In the rows, 128 means zero.
Each path below is one point turned by a fixed rotation once a step. After each direction that follows a path, write how fast that rotation turns it, in degrees each step (0 if it stays still).
Each turn is a multiple of 5 degrees from 10 to 175, or 0.
Each row of a path follows its step; steps can be skipped.
Rotation 1:
step 0: [119 121 120 132 130 145 127 119 126 120 124 132 130 120 127 119 136 130
 118 137 131 118 134 133 126]
step 1: [123 128 130 136 141 137 126 120 138 119 127 128 124 134 143 132 120 128
 126 135 121 121 125 129 140]
step 2: [131 123 137 124 122 149 133 119 126 126 129 130 136 124 135 118 115 125
 126 134 132 129 133 132 133]
step 3: [122 131 125 132 133 123 127 122 126 124 123 126 138 134 140 122 124 126
 123 140 146 120 131 127 141]
step 4: [134 133 137 127 125 134 127 116 113 116 138 137 126 129 137 131 122 128
 133 133 131 115 128 123 131]
step 5: [123 127 119 126 136 141 122 118 125 121 131 135 131 134 123 118 130 134
 126 135 142 120 134 138 124]
step 6: [117 130 127 131 137 138 128 127 131 108 126 135 125 129 134 131 122 129
 119 136 122 118 121 121 131]
step 7: [133 124 130 127 124 152 123 122 136 122 139 128 133 132 134 127 121 130
 125 130 133 131 130 133 138]
step 8: [118 134 129 126 129 134 128 133 125 126 120 128 142 133 139 119 120 126
 126 146 137 126 122 127 134]
step 9: [130 127 130 135 119 134 123 117 123 122 140 133 133 128 138 135 128 121
 130 135 138 118 128 115 136]
step 10: [121 136 125 124 131 136 121 116 125 127 133 140 134 135 135 120 128 131
 140 135 135 120 127 139 123]
Directions:
[131 126 132 130 126 129 126 127 128 125 130 129 126 131 125 131 125 122
 132 125 125 126 128 126 130] : 140
[132 130 131 124 122 126 129 133 129 127 127 126 128 129 129 125 129 127
 127 130 131 128 128 128 135] : 70
[127 128 124 130 132 125 125 128 133 129 128 126 128 135 128 128 129 128
 131 127 132 129 129 132 131] : 160
Rotation 2:
step 0: [132 127 130 122 121 124 118 127 119 126 133 136 131 115 138 133 136 136
 136 124 122 128 126 121 130]
step 1: [135 125 136 135 131 135 117 122 132 137 124 123 131 133 124 127 136 111
 126 126 133 122 125 129 124]
step 2: [132 130 110 126 133 127 135 120 133 133 130 125 114 131 135 129 131 132
 126 129 127 132 128 123 138]
step 3: [131 139 123 122 129 133 130 130 122 131 129 136 138 123 122 121 119 128
 127 115 125 120 129 128 119]
step 4: [130 123 130 118 132 127 119 135 137 127 130 130 132 124 134 122 132 128
 142 143 134 126 131 125 132]
step 5: [129 127 121 128 120 132 118 126 116 131 123 118 133 137 125 134 140 127
 123 122 124 126 132 125 137]
step 6: [128 139 132 120 137 123 131 123 138 143 127 122 126 125 133 128 124 126
 123 127 127 126 115 135 131]
step 7: [130 125 115 131 139 127 117 129 129 121 135 137 131 128 120 123 122 136
 131 120 127 133 125 122 131]
step 8: [132 124 134 116 123 139 119 118 123 129 116 131 128 122 135 123 125 130
 131 132 125 126 135 130 121]
step 9: [135 135 127 133 124 117 122 132 122 136 126 124 125 138 130 123 129 116
 135 130 137 130 126 121 138]
step 10: [124 134 121 127 143 128 133 123 127 131 122 129 126 121 126 131 140 128
 130 121 115 123 132 136 134]
Directions:
[125 126 130 128 126 131 127 129 124 133 128 126 127 128 129 129 133 125
 132 127 133 133 128 130 128] : 90
[130 128 129 124 127 130 127 129 125 125 128 127 124 129 129 126 130 128
 127 125 129 123 123 134 124] : 145
[130 128 129 127 128 131 130 122 129 127 128 132 123 131 128 124 124 127
 129 124 132 131 131 125 127] : 65
Rotation 3:
step 0: [126 127 131 127 131 120 124 131 115 128 130 121 123 135 136 118 130 128
 129 141 128 129 136 124 119]
step 1: [125 136 132 131 130 120 115 122 130 120 136 123 125 138 124 129 134 128
 127 130 136 132 127 130 139]
step 2: [131 134 132 146 137 127 126 127 134 125 127 125 126 122 120 125 116 125
 131 125 123 125 128 133 133]
step 3: [133 128 130 128 135 116 131 139 128 138 126 127 138 125 124 137 123 136
 128 119 131 123 133 127 128]
step 4: [128 136 127 119 128 130 144 131 131 123 122 116 139 130 130 125 128 130
 124 134 132 125 133 121 128]
step 5: [116 131 133 127 123 124 135 126 141 124 128 128 128 140 139 130 133 123
 134 125 129 128 123 136 123]
step 6: [130 124 137 128 127 129 126 120 128 123 136 127 134 124 126 138 122 120
 136 134 119 135 119 128 119]
step 7: [131 125 124 126 124 127 131 124 131 136 132 139 130 136 112 131 122 125
 119 125 123 136 131 123 125]
step 8: [128 127 125 122 124 123 137 125 122 125 129 132 118 126 124 121 125 136
 128 136 120 119 142 130 123]
step 9: [136 133 127 129 124 126 125 119 128 125 137 136 131 132 138 128 139 138
 133 131 137 124 135 132 133]
step 10: [131 128 126 140 138 137 129 115 130 128 125 124 127 126 138 129 125 132
 128 130 122 139 128 131 135]
Directions:
[128 125 125 130 125 123 125 128 126 124 129 129 127 131 121 127 126 125
 130 130 127 128 128 127 129] : 60
[125 124 126 129 130 128 129 130 126 132 126 127 129 129 127 129 127 131
 127 128 127 133 132 120 126] : 95
[127 134 126 126 129 130 128 135 129 125 127 125 131 131 126 131 125 127
 133 124 127 128 127 128 127] : 35
Rotation 4:
step 0: [128 134 126 126 131 127 111 138 137 122 118 138 133 132 132 123 129 131
 132 124 123 124 130 127 120]
step 1: [134 127 121 128 125 127 134 123 121 130 134 131 138 128 129 122 142 141
 139 126 121 130 129 135 128]
step 2: [121 124 136 127 129 144 128 137 127 131 125 134 129 132 128 124 130 137
 119 119 133 126 140 131 133]
step 3: [137 129 117 122 129 129 130 129 132 125 115 126 126 122 147 122 131 134
 127 128 132 136 131 127 122]
step 4: [122 132 118 144 119 131 131 133 125 125 133 130 129 130 128 133 126 136
 129 126 117 134 139 130 125]
step 5: [125 135 130 125 123 136 130 141 136 130 126 118 141 126 128 119 135 122
 131 119 133 131 128 127 123]
step 6: [137 128 133 131 124 130 122 126 121 126 129 136 135 113 140 128 121 135
 136 122 128 124 134 126 124]
step 7: [121 132 127 117 117 123 120 138 122 126 134 125 126 134 132 120 131 136
 129 130 127 134 140 133 132]
step 8: [131 124 124 124 141 134 131 140 124 113 123 129 138 129 128 133 132 132
 136 121 129 129 131 123 125]
step 9: [128 126 121 133 123 120 122 128 133 131 122 141 133 128 127 120 132 135
 130 123 134 124 137 138 117]
step 10: [133 136 125 125 130 142 127 131 130 131 132 129 128 132 130 117 137 138
 132 125 113 128 131 125 135]
Directions:
[130 124 128 124 125 130 128 130 121 128 126 125 123 127 130 126 125 130
 124 129 127 127 128 126 128] : 85
[131 132 127 122 131 129 129 133 132 128 125 126 128 127 131 129 130 125
 129 128 124 125 125 127 131] : 145
[121 127 127 126 125 130 124 126 130 128 126 128 126 130 130 124 133 125
 129 129 130 129 127 124 127] : 155
[130 127 127 131 125 128 127 130 128 132 127 128 131 128 123 124 129 127
 128 127 123 125 124 126 123] : 80
[130 128 132 131 128 130 127 130 125 126 124 129 124 125 127 126 133 124
 131 129 126 131 131 133 127] : 0
Rotation 5:
step 0: [138 118 131 125 120 131 129 131 131 134 128 119 121 124 131 119 134 135
 139 118 126 136 138 122 130]
step 1: [130 120 127 137 126 143 128 133 125 124 121 130 139 140 138 121 134 128
 124 132 128 122 130 122 133]
step 2: [114 120 131 134 134 126 128 117 128 121 128 127 119 129 133 119 128 130
 130 131 113 121 133 136 125]
step 3: [128 121 124 124 111 134 135 128 123 130 128 118 113 129 124 125 127 133
 132 125 134 126 132 136 136]
step 4: [124 113 135 136 128 137 128 130 128 119 121 130 131 130 125 130 129 132
 122 116 136 122 123 116 132]
step 5: [122 119 126 131 135 132 127 118 134 126 134 125 119 124 136 121 134 132
 134 132 118 137 128 115 130]
step 6: [137 119 118 127 125 138 136 120 115 132 135 122 129 137 126 118 129 129
 128 133 129 125 128 133 133]
step 7: [120 119 137 132 128 129 125 121 125 131 129 130 130 130 128 132 123 139
 120 122 126 106 132 126 133]
step 8: [117 128 132 135 124 135 123 122 133 132 130 119 111 124 132 126 122 134
 127 135 134 137 123 125 133]
step 9: [136 117 126 129 130 129 136 124 114 125 127 121 126 130 123 118 121 124
 129 124 139 129 120 115 123]
step 10: [126 119 127 127 139 124 135 126 128 136 129 133 131 122 138 128 131 140
 132 131 127 116 131 116 137]
Directions:
[128 130 122 128 132 128 126 128 127 130 126 128 126 126 126 127 126 127
 129 122 127 125 130 131 135] : 95
[125 127 126 127 128 124 133 129 128 124 124 128 123 125 126 131 129 127
 130 127 134 129 125 125 128] : 70
[125 129 127 129 127 125 127 123 129 125 129 128 126 129 129 124 124 123
 127 130 124 134 125 128 130] : 115
[125 130 126 122 124 127 128 131 128 130 130 127 125 127 133 130 128 129
 129 131 126 129 131 124 132] : 145
Rotation 6:
step 0: [132 125 125 117 131 131 132 135 137 130 124 117 122 113 132 133 115 127
 136 127 141 127 127 129 125]
step 1: [133 132 144 132 146 135 130 124 135 130 126 129 130 131 124 133 135 134
 135 121 118 131 123 130 119]
step 2: [134 144 127 132 112 134 121 123 131 132 120 127 119 138 129 134 121 131
 131 130 127 118 131 122 128]
step 3: [124 115 136 126 122 134 122 130 133 137 130 128 129 116 130 130 128 134
 136 118 134 135 131 114 137]
step 4: [131 125 123 134 143 121 131 135 133 136 116 139 121 138 133 134 130 128
 122 122 126 127 124 120 123]
step 5: [129 135 129 132 122 116 117 117 143 126 125 121 116 121 118 121 128 128
 125 128 129 127 135 128 125]
step 6: [121 118 138 134 125 126 117 130 128 128 135 143 134 122 124 133 124 125
 135 131 118 119 119 122 130]
step 7: [124 126 119 134 126 116 127 130 118 128 119 136 119 135 134 130 136 141
 128 136 124 135 139 123 135]
step 8: [125 115 123 123 122 120 139 117 134 126 126 131 125 117 117 126 126 122
 115 123 132 124 129 128 134]
step 9: [124 120 131 124 144 118 120 127 124 121 125 124 131 130 130 127 120 118
 132 140 117 130 120 129 126]
step 10: [124 132 124 135 119 133 138 127 134 119 129 128 126 130 123 126 141 134
 129 147 118 126 132 135 131]
Directions:
[126 129 127 129 129 131 132 128 129 130 129 134 130 130 128 130 122 127
 123 129 128 122 127 126 126] : 160
[135 133 126 131 127 127 129 130 131 128 125 130 129 128 127 126 126 128
 126 132 128 131 131 129 133] : 135
[127 125 124 127 126 132 127 126 123 128 124 131 129 128 131 127 127 132
 126 124 129 129 128 126 133] : 85
